Each named move below is a turn or a mirror, shown by a few rows before and after it. Which moves, in which order, take the first row of each later pair to the second? The first pair is answered.
move k549:
[ -1  -6  15  -6  34 -11  -9  16   4  13] -> [ -9  -4  16  -8  32  -2 -18  12   0  18]
[ 10 -11 -13   2  -5 -16  24  26  -3 -10] -> [-18   6  -9 -10 -17  19  -4   6 -21  12]
[ 44  -5  18 -11  12  10  -6 -31  44   2] -> [ 30   1  21 -16   7  28 -19 -38  37  16]
move k950:
[ -1   6  -6  10 -17 -31  14   0   0 -22] -> [ -1   8  -1  11 -12 -36   9   3   0 -21]
[-2  2  3 -7  3 11 -9 -4  2  6] -> [-2  1  0 -7  1 15 -5 -4  1  6]
[  2 -14   3   8  33 -20   5  25   2  13] -> [ 10 -20 -25   6   6   2  28  19  -5   9]
[  3   2  30 -12  12  16 -22 -17  10  31] -> [ 12  -4   3 -13 -14  38   4 -22   4  28]
move k68:
[ 64 -26  10  10  50 -16  33  19  37 -29] -> [ 34 -29   5  20  54 -48  27  45  17 -28]
[-20  19  27  15  -5 -53 -14  -3   3 -16] -> [-48  10   9  10  -4 -34 -16  19 -18  12]
[  9  21  -7 -20 -11  30 -14 -37   8   4] -> [ 16  27   7 -13  -9  -1 -13 -41  17 -18]
[  1 -18   2  21  11  -9 -13  18   9  -7] -> [ -5 -19  -3  18  10  -1 -12  21   3   3]
move k723:
[-35  10  -1  16  -5 -11 -20   9 -43 -15] -> [-21   9 -17  17 -26   2  -1  -4 -41 -27]
[-20  11  -8  -2 -36   0   1 -28 -23 -21] -> [-34  16  17  -5 -11  -4 -28 -25 -20  -6]
[ 36 -26  -5 -14  36   9  22  17  30  25] -> [ 43 -22  -8 -15  28  17  26   9  32  21]
Pairs:
(2 to 3 moves a pair)
[-32   5 -18   4 -37  21  -2 -10 -28  11] -> [ -9 -22 -17  17  -2 -32  26  36 -10  -1] | k723, k549, k68
[ -8 -10 -24   7 -17 -19  32   4  -7 -21] -> [-31 -13 -23   1  -1  -9  16  19 -21   7] | k950, k68, k950
[-26   6  32  -7  47 -21 -34   5 -13  27] -> [ 28  -3 -27 -10 -26  39  37 -34  -9  -4] | k950, k68
[-29  10 -10  -8 -25  -5 -19 -18 -20   8] -> [ 17 -11 -17   1 -10 -36  18  -4   8 -19] | k68, k549
[  7 -13   0 -41  20  48  -4  20   5  48] -> [ -3 -20   3 -34  36  17  -4  45   3  46] | k723, k950
[ 21 -10  28  14  45 -61   3  25  15 -20] -> [-51   0  12  -2  32  -6 -33  30 -37  38] | k68, k549
[  5  22   4  17 -29  33 -12 -21 -27 -33] -> [ 16  23  18  22 -17   7 -13 -20 -13 -48] | k549, k68, k723
[ 13  -3   8  16   3 -35  24 -10  18 -27] -> [-42   2   0  -3   2  21  -9  -5 -19  31] | k549, k723, k68
[ -3  -3 -32   2  -3  -2  15  22 -23  11] -> [  1   6 -33   0 -22  15  13  -4 -20   4] | k950, k723, k549
[ 21  -7 -17   4  22 -21  21  19  -8 -13] -> [ 22   2   7   4  34 -27  -2   8   1 -13] | k723, k950, k723
[ 40 -17  10 -11  26 -27  11  -9  22   4] -> [ 18 -20 -11   1   5 -49  24   4   3 -12] | k68, k723, k68
[-45   3  -3  -7  -7  -1 -18  11 -24  17] -> [-13  -4 -25 -10 -34  32  14  -7 -15   7] | k723, k68
[ 27  -6 -25  -8 -19 -21  29   5  -1 -41] -> [-26  23  21 -18   6  -5 -46 -15 -17  -4] | k549, k950
[-23   1   7   6  17 -16 -30   6  -6   9] -> [  3  -7  -1  16  12 -36  -4   9   6 -17] | k549, k723, k950
[ 17 -47 -18 -17  37  15  18  22  19  22] -> [ -3 -42 -27 -23  19  38  12  15  -1  35] | k549, k723
[-18   9 -26   1  23  23  -1  21 -23  14] -> [ 11  -1 -32   4  29  17  21  27  -5   6] | k549, k68
[  4 -12 -28  19 -31 -20  37  11  -9 -28] -> [-17  -1  16  20  18 -54 -10  26  -3 -10] | k68, k950
[-27  31  -1 -22 -17  15  -1  -2 -28  -3] -> [-14   6 -14 -15   3 -15  25  38 -21  -5] | k723, k549, k68
[ 27 -27 -72   5 -29   4  47  21 -14 -11] -> [ 53   9 -34   5 -43  10  19 -45  10 -44] | k549, k68, k68
[ 19  -4 -34   8   5 -16  16 -10  -3 -17] -> [-18  10 -16  -1  15   5 -25 -17 -20  14] | k549, k723
[ -1   9 -16  -1 -36  14  23  -4   7   7] -> [  5  13  -6   8 -32 -12  21  -5  16 -13] | k68, k68
[ 14   9 -12  12 -34  -2  28 -23   9 -30] -> [ -1   8  13  21   3 -49   8   3  12 -27] | k950, k723
[ 31 -29 -19  11  45 -44  16  52  23  18] -> [ 33 -30 -14   8  50 -40  13  50  26  22] | k950, k68, k950
[  3  -7 -43  -2 -44  19  27 -10  -6  -3] -> [  0   0 -26  13 -41 -31  21  -5  -2 -30] | k68, k68, k68
[  9 -15 -27   2  -4  16  22   8   1   7] -> [ 26  -8   1   8  12 -14  11   0  22 -13] | k723, k549, k68
[ 22   0 -14  21 -32  -3  23 -15 -15 -19] -> [-14   7  29  15  19 -11 -34  -2 -17  19] | k723, k950, k723
[ 10  13   4   3  -9  21 -25 -37  -1 -12] -> [ 31  -6 -23   6 -14  13  13 -17  -1 -24] | k549, k723, k950
[-29 -15 -16  -6  -8  -8  -4  12 -27  13] -> [ 30  -4   2  -7 -12   8   4 -33  13 -14] | k68, k68, k68
[-41 -13 -57 -16 -28   6  33  47 -25  28] -> [  4 -27 -19 -18  40 -26  29  69  21  32] | k950, k68, k549
[-18 -37 -38 -14  27   9  19   9 -23  11] -> [ 14 -27 -10 -23  45  29   4 -22   7  13] | k950, k68, k68
[ -1  -5   8   3  19   6  17  23   0 -11] -> [-18   1  14   0  18  11   1  21  -9  -1] | k549, k723, k950
[ 11 -16 -24   8  -1 -16  51  22  -6   3] -> [-12 -14  -2   2  34 -20  21  37  -7  31] | k950, k68
[-15   2  18   0 -15 -30 -16  -5 -23  15] -> [ -7 -12   4   0  -6 -33   3  16 -22  19] | k549, k68, k549
[-48   3  -4 -16   5   6  -4  -2 -25  14] -> [  5 -20 -11  -8  21 -21  38  16   9 -13] | k68, k549, k68
[ 26 -18   0 -13  26 -27 -16  13 -11  11] -> [ 37 -12 -15 -22  -1  20  -6 -13 -15  16] | k68, k950, k723
[-55   1  -4  -3  -1  19 -24  15 -34  34] -> [ 28 -32 -12  10  20 -30  39  38  18 -12] | k68, k549, k68
[ 23  -8  -8   4  12  -6  21   7  17 -12] -> [-25   0  -3  -4  15  12 -12  12 -11  20] | k549, k723
[ 53  -2  11 -26 -12  22  10 -49  45 -17] -> [-19  -5  17   4   2 -83  -4   9   5 -36] | k68, k68
[  5  14   1   6 -31  -6   2 -23   2 -31] -> [-29   5 -18   0 -30   6  -1   1 -24   1] | k68, k68, k68
[  3   6 -12  17 -29  13   7 -25  10 -40] -> [ -6  12  15  23  -5 -16 -16 -19  16 -42] | k68, k723, k549
[-25 -16  -7  21  -4 -56  23  39 -15  -8] -> [-22 -13  28  -6  42  -5 -20  31   1  48] | k68, k68, k950
[  9  -5 -14  -2 -22  14   6 -10  -2 -10] -> [-13  -4  10   5   3 -19 -17   7  -5  -7] | k68, k950, k68
[-39 -16 -28 -14   7  31   1  29 -27  47] -> [ -4 -10  -5 -25  20  59  -8   1   1  52] | k950, k68
[ 19  -9 -19  13 -22 -24  33   5   7 -26] -> [ -9  26  24   9 -14 -16 -29 -31   4 -16] | k723, k68, k549
[-26  -7 -37   5 -45   8  18  19 -34   0] -> [ 21  -3 -26   0 -51  34  25 -19  -1 -16] | k68, k68
[ 15  16   8  -1 -17  33   3 -16  11  -6] -> [  9   7 -12   7 -28  17  23  -2   1 -18] | k68, k723, k950
[ 18  -9   9  16  -3  -3  -9 -11  18 -19] -> [ 18 -17 -11  16 -16   8   7  -5   9 -18] | k723, k950
[-27  16  13   2   9  20 -53  -9  11  25] -> [-40   4  -8   2   4  27 -40  12  -3  37] | k950, k723
[  3   6  27  -9  17   7 -31 -11  30   6] -> [-10   7  19 -12  10  22 -35 -12  17  16] | k68, k950, k723
[  1  22  -4 -13  -3  26   3   0 -24   2] -> [  7  30  11  -2   0 -13   1  -3 -15 -25] | k68, k68, k68
[ 20 -21 -21  -5 -43  42  39  -6  -2   8] -> [-17 -10  44  -8  31   5 -32  20   6  43] | k950, k68, k68
[ -7  17   3   2 -22  21 -11 -25  -8   2] -> [-21   9   9  -1   5  16 -20  -2 -12  25] | k723, k68
[ 20 -40  11  28  26 -41  15  18  16 -25] -> [-53 -26   2  10  10  17 -28  14 -35  30] | k68, k549
[ 18  28 -11 -15 -14  59 -22 -23   1  -6] -> [ 41  31   5  -2 -10  12 -14 -28  22 -42] | k68, k549
[  8  16 -21 -12  -9  26   7 -36   4  21] -> [ -2  25  14  -4  22 -11 -23 -31  14  19] | k950, k68
[-35   5   0 -16  13  10 -24  29 -30  37] -> [  9 -21 -25  -4  10 -21  34  53  -8   4] | k950, k549
[ -2 -20 -21   5   1  -4  13  11   9   6] -> [ 11  -6  -4   7  -7  -2   3 -20  23 -11] | k723, k68
[ 39 -19 -31  -6   3 -10  34  -2   6   3] -> [ -7   6  11 -17  26   1 -36 -16  -7  36] | k549, k950
[-23 -23   6 -20 -10  14 -12 -38  15 -13] -> [-18 -42   4 -14  18 -18   3   4  20  -8] | k723, k68, k549
[-20 -12  -8   6   5 -16  14  12  -7   1] -> [ -9  -1 -12   2 -17  15  16 -19  -3  -5] | k549, k723, k68
[ 44   9 -13  10  -2   7  23  -6  13 -38] -> [  0  34  19  -1  12  26 -39 -24  -1  -4] | k950, k549
[ 12  10  31 -17  30  24 -35  -9  16  21] -> [ 29   0 -15 -15 -21  48  16 -24   8  -1] | k68, k950
[ 30 -21   5  20  36 -13  15  43  16  11] -> [ 40  15  14  13 -15  37  -2 -36  22  -8] | k723, k549, k68
[-14  25   6   3 -26  26 -16 -39  -5 -12] -> [-29   4 -28   4 -33  26  10  -4 -26   0] | k723, k950
[ 18  -5 -11 -12  -9  27  -5 -16  10  -2] -> [ 15   5   0  -7 -13  14 -17 -25  11 -13] | k68, k549
[-26  18  13  -2  -8  24 -27 -19 -10  19] -> [ 23   9  23  13   2 -24   2 -17  24 -22] | k68, k68, k549
[ 12  -7  -3   4 -11 -17  -3 -43  34  -1] -> [-26  -5  -4   9 -11 -40 -18 -24  11   5] | k549, k68, k68
[ -9 -30 -23   7  12 -16  24  42  -5  24] -> [  8 -25  -8  16  15 -45  23  34   9  -4] | k723, k950, k723
[ 43 -10 -25  -6 -19  10  37  -4  14  -4] -> [  3  14  33   3  20 -45 -28  -1  13  -5] | k723, k68, k68
[ 10   5  -7  14 -13 -25  14  -7   4 -27] -> [-25   1  -5  10   7 -26  -5  19 -16   3] | k68, k68, k950
[-43 -23 -17 -12   0  17   4  30 -28  20] -> [ -5 -19  23   0  39 -41  -4  28  14 -11] | k723, k549, k950
[-46   5 -17  -4 -17  22  -9  15 -37  17] -> [-40  13 -10  -9 -21  34 -15  -2 -33  17] | k723, k723
[  2 -19 -21   9   3 -27  28  36   0  -5] -> [-24 -11 -27  -6  -6  22   7  23 -19  28] | k68, k549
[ 32  14  28  13  -1 -40   1 -15  14  -2] -> [ -2   4  11  16   4 -54   3  18 -12  15] | k723, k68
[-31  -4  -6   7 -14   2   4  14 -37  11] -> [ 14   8   5  12 -30  -6  16 -21  -9 -28] | k549, k723, k68
[-27  10  27   0  23 -12 -27   3  -1  17] -> [ 17   9  -5   6 -27   3  23 -26  12 -26] | k950, k68, k68
[-16  14  -4  -7 -20  24 -13 -11 -27   6] -> [-10   8   2 -11  -8  35 -16  -8 -21  16] | k723, k68
[  9   4  -3  11 -20  -6  27 -13   0 -24] -> [ 12  14  27   8   4  -9  -3 -22  12 -16] | k723, k549
[ -6  31  28  -1 -16  17 -37 -45   3 -14] -> [ 36   5   3   9 -22 -11  20 -25  22 -46] | k549, k950
[  5 -18 -15 -11  12  19  29  25   6  44] -> [  7 -12  18  -5  39 -21   5  28  21  32] | k950, k723, k950
[-61   8  23 -27  26  12 -27   3 -26  48] -> [ -2   7   0 -37 -17  71  13 -46  -3  30] | k950, k723, k68
[-11  13 -16   3  17 -35   7  17  -5  -9] -> [  4  23  -8   5  10 -36   6  -2   5 -24] | k723, k950, k723
[ 14 -14 -22  -3   1  14  24  14  -2   7] -> [33 -6 -1 -4  8 15 13 -5 14  2] | k723, k549
[ 19  10  36  -4  11   5 -15 -39  39  17] -> [  4 -15  23   7  32 -44   4  19  27  17] | k549, k723
[ 30  13  -5  14 -24  -5  28 -43  -7 -12] -> [ -9  24  35   7  20 -14 -27 -31 -15  25] | k549, k723
[ 22 -17 -21  -1  -9  25  17  -9   3   6] -> [ 24   3  13   6   3 -10  -9 -27  17 -16] | k68, k68, k723
[-33  -6 -30 -21 -29  43  25   2 -38  23] -> [ 39 -11 -10  -2 -18 -16  58  -8  16 -40] | k68, k549, k68
[ 29 -14  14  -4   7 -13  10 -15  16  -9] -> [ -3   4  27  -1   0 -22 -17 -22  -2  -6] | k549, k68, k68
[-43   6   4  -8 -22   4  -1   3 -41  13] -> [-17   7  -1 -12 -36  32  10 -20 -29  10] | k723, k68
[-23  19  18   1 -11 -18 -21 -23 -13 -19] -> [-24  12 -10  -3 -30  19  -2 -23 -24  -5] | k68, k950, k68
[ 13   7  11  -3   1   9 -14 -12  11  -7] -> [  2  12  10   1  -7   3 -14 -16   3 -12] | k950, k68, k549
[ 21  11   8   6 -21   6   8 -35  10 -32] -> [-33  15  19  12  -5 -26 -22  -7 -16 -15] | k68, k549, k723
[-19  16  40  17  14 -34 -45 -12  -1  -8] -> [-29  -3 -20  -2 -24  46  -9  -3 -30  31] | k68, k68, k950
[ 11 -14 -11  -3   3 -11  19  13   8   0] -> [  0  -2   3   3   1 -31   3   4   5 -15] | k723, k68, k68
[-15  -3  -4   6   1 -20  -1   9 -10  -6] -> [-12  -8 -17   1  -7   2   9   6 -13   3] | k950, k68
